[-14  -7 -72  47  55] : Q_924
[  8  74 -39  47  91] : Q_982
[-14  -7 -72  47  50] : Q_637
[ -6  66 -32  42  78] : Q_410
[-15  -6 -53  31  43] : Q_113
key -> tag
[50] -> Q_474
[51] -> Q_762
[47] -> Q_485
[49] -> Q_907
[55] -> Q_407
key Q_637 4: 	Q_474
which: [-14  -7 -72  47  55]	Q_924

[ -2   0  -4 -16 -12  15  17 -35 -35  27 -56  20  33  20 -29  19   2  46
  49   3 -33  -3  48  40  29 -18   8  -7  40 -49 -30  49]  Q_288
[  9   2 -57  29 -15  24   6   6 -22  23  -9  17 -56  -9  30 -25  11   0
 -43  11  29  13 -24  -4 -63  -7  21  11 -50  65 -13 -28]  Q_400
[ -7  -3  59 -31  18 -28 -14  -3  33 -30  16 -21  51   2 -27  22  -9 -14
  46 -13 -26  -6  19  -9  62   9 -23 -15  50 -67  21  24]  Q_243
[ -8   0  60 -29  24 -29  -7  -4  29 -26  17 -20  56   5 -26  18  -8  -5
  40 -15 -26  -7  16  -6  63   5 -26  -7  48 -62  24  19]  Q_885
Table of tags by key:
[61] -> Q_185
[62] -> Q_917
[63] -> Q_128
[-13] -> Q_690
[29] -> Q_858
key Q_243 24: 	Q_917
which: [ -2   0  -4 -16 -12  15  17 -35 -35  27 -56  20  33  20 -29  19   2  46
  49   3 -33  -3  48  40  29 -18   8  -7  40 -49 -30  49]	Q_288
which: [  9   2 -57  29 -15  24   6   6 -22  23  -9  17 -56  -9  30 -25  11   0
 -43  11  29  13 -24  -4 -63  -7  21  11 -50  65 -13 -28]	Q_400
which: [ -8   0  60 -29  24 -29  -7  -4  29 -26  17 -20  56   5 -26  18  -8  -5
  40 -15 -26  -7  16  -6  63   5 -26  -7  48 -62  24  19]	Q_885

[ 34  61 -68  10 -45 -47   0 -33  -9 -37 -14 -31 -65  17  16 -40 -27   6
  33 -24 -30   0  -2   9   9 -45 -25  39  30  31 -18  11  34  47 -25 -31
 -89  25   3 -11  26   8 -12] -> Q_410
[-24  18 -34  14  38 -15 -10  -1  -4   4 -43 -10  -1  17   2 -41  22  19
   6 -21   3 -14 -16 -30  24   5  13  36   2   2  -3  -6 -22  31  -3  24
 -34 -25  -6   3   7 -18  -5] -> Q_400
[-26  -4 -23  11  18  -2 -30   9  -6  10  15   8  10 -18  15 -56  20   4
  28  52  15  -9 -13  -3  -1 -20  39  32 -33 -18  -7 -33   9   7  21 -12
  38  21  36  31  20  11   8] -> Q_470
[-26  -4 -23  11  18  -2 -30   9  -6  10  15   8  10 -18  15 -56  20   4
  28  52  15  -9 -13  -3  -1 -20  39  32 -33 -18 -17  16 -17 -22   5  27
  -3  -2  12  34 -26 -60   3] -> Q_675
[-37 -12  29  27  -5  36  -1   5  -2   4   8  16   9 -12   9 -15  -6 -17
  20 -15  17  35 -12 -25  16  -8  29   3 -17 -30  26   0  -2 -10  -8  31
  18  11  -7   3 -15  16 -12] -> Q_243
[ 34  61 -68  10 -45 -47   0 -33  -9 -37 -14 -31 -65  17  16 -40 -27   6
  33 -24 -30   0 -37   9   9 -45 -25  39  30  31 -18  11  34  47 -25 -31
 -89  25   3 -11  26   8 -12] -> Q_982
[-38 -12  18 -39   6  24 -32 -11  -9  11 -24   1  15 -33 -13 -11 -23  -3
   6 -76  -2  53   4 -14   5  27  22  21   8 -31   7   4  19 -53 -18 -11
   0 -25  62   9  19  -5 -17] -> Q_288
tags:
[7] -> Q_102
[16] -> Q_629
[-56] -> Q_969
[8] -> Q_427
[-31] -> Q_836
[1] -> Q_945
[15] -> Q_273
[9] -> Q_970
key Q_470 11: 	Q_427
which: [ 34  61 -68  10 -45 -47   0 -33  -9 -37 -14 -31 -65  17  16 -40 -27   6
  33 -24 -30   0 -37   9   9 -45 -25  39  30  31 -18  11  34  47 -25 -31
 -89  25   3 -11  26   8 -12]	Q_982
which: [-26  -4 -23  11  18  -2 -30   9  -6  10  15   8  10 -18  15 -56  20   4
  28  52  15  -9 -13  -3  -1 -20  39  32 -33 -18  -7 -33   9   7  21 -12
  38  21  36  31  20  11   8]	Q_470

[ 18  72  14  49  52  -1  33  20  42  49  19 -51  -6]  Q_972
[-49  12 -23  24 -24  15 -31   7  10  36 -53  32 -76]  Q_288
[ 18  72  14  49  52  -1  33  20  42  49  19 -24  27]  Q_113
[ 41 -33  38 -32   0 -11  13   1 -25 -44  65 -11  72]  Q_924
key -> tag
[33] -> Q_941
[34] -> Q_290
[13] -> Q_868
[12] -> Q_5
[-33] -> Q_806
key Q_924 6: 	Q_868
which: [ 18  72  14  49  52  -1  33  20  42  49  19 -24  27]	Q_113
which: [-49  12 -23  24 -24  15 -31   7  10  36 -53  32 -76]	Q_288

[ -8  49  25 -42   3 -31  60  24 -38 -13  14  13 -29 -24  71 -19  30 -44
 -17   9 -17  -5  40   0   1  22 -20  31  63 -33  68  -2] : Q_675
[ 33  24 -24  20   9 -29  14   8 -34 -21 -50  35   2 -66  -6  19 -33 -13
  -2  45 -25 -37  38  16  -7 -34 -19  29  13 -64   3 -43] : Q_410
[ -8  49  25 -42   3 -31  60  24 -38 -13  14  13 -29 -24  71 -19  30 -44
 -17   9 -17  -5  40   0   1  22 -20  10  -4   4   1 -23] : Q_288
tags:
[-18] -> Q_143
[-44] -> Q_573
[-13] -> Q_977
[-43] -> Q_610
[-17] -> Q_435
key Q_675 17: 	Q_573
which: [ -8  49  25 -42   3 -31  60  24 -38 -13  14  13 -29 -24  71 -19  30 -44
 -17   9 -17  -5  40   0   1  22 -20  31  63 -33  68  -2]	Q_675
which: [ 33  24 -24  20   9 -29  14   8 -34 -21 -50  35   2 -66  -6  19 -33 -13
  -2  45 -25 -37  38  16  -7 -34 -19  29  13 -64   3 -43]	Q_410
which: [ -8  49  25 -42   3 -31  60  24 -38 -13  14  13 -29 -24  71 -19  30 -44
 -17   9 -17  -5  40   0   1  22 -20  10  -4   4   1 -23]	Q_288

[ 68  27   2  -4 -78 -16] = Q_113
[ -2  50  59  56 -13  61] = Q_675
[-47 -33  56 -53  26  16] = Q_972
[  2 -35 -58 -32  16 -51] = Q_288
[ -2  50  59  56 -13 -61] = Q_924
key -> tag
[-58] -> Q_30
[58] -> Q_965
[59] -> Q_760
[-12] -> Q_233
[-13] -> Q_855
key Q_675 2: 	Q_760
which: [ -2  50  59  56 -13 -61]	Q_924
which: [  2 -35 -58 -32  16 -51]	Q_288
which: [ 68  27   2  -4 -78 -16]	Q_113
which: [ -2  50  59  56 -13  61]	Q_675

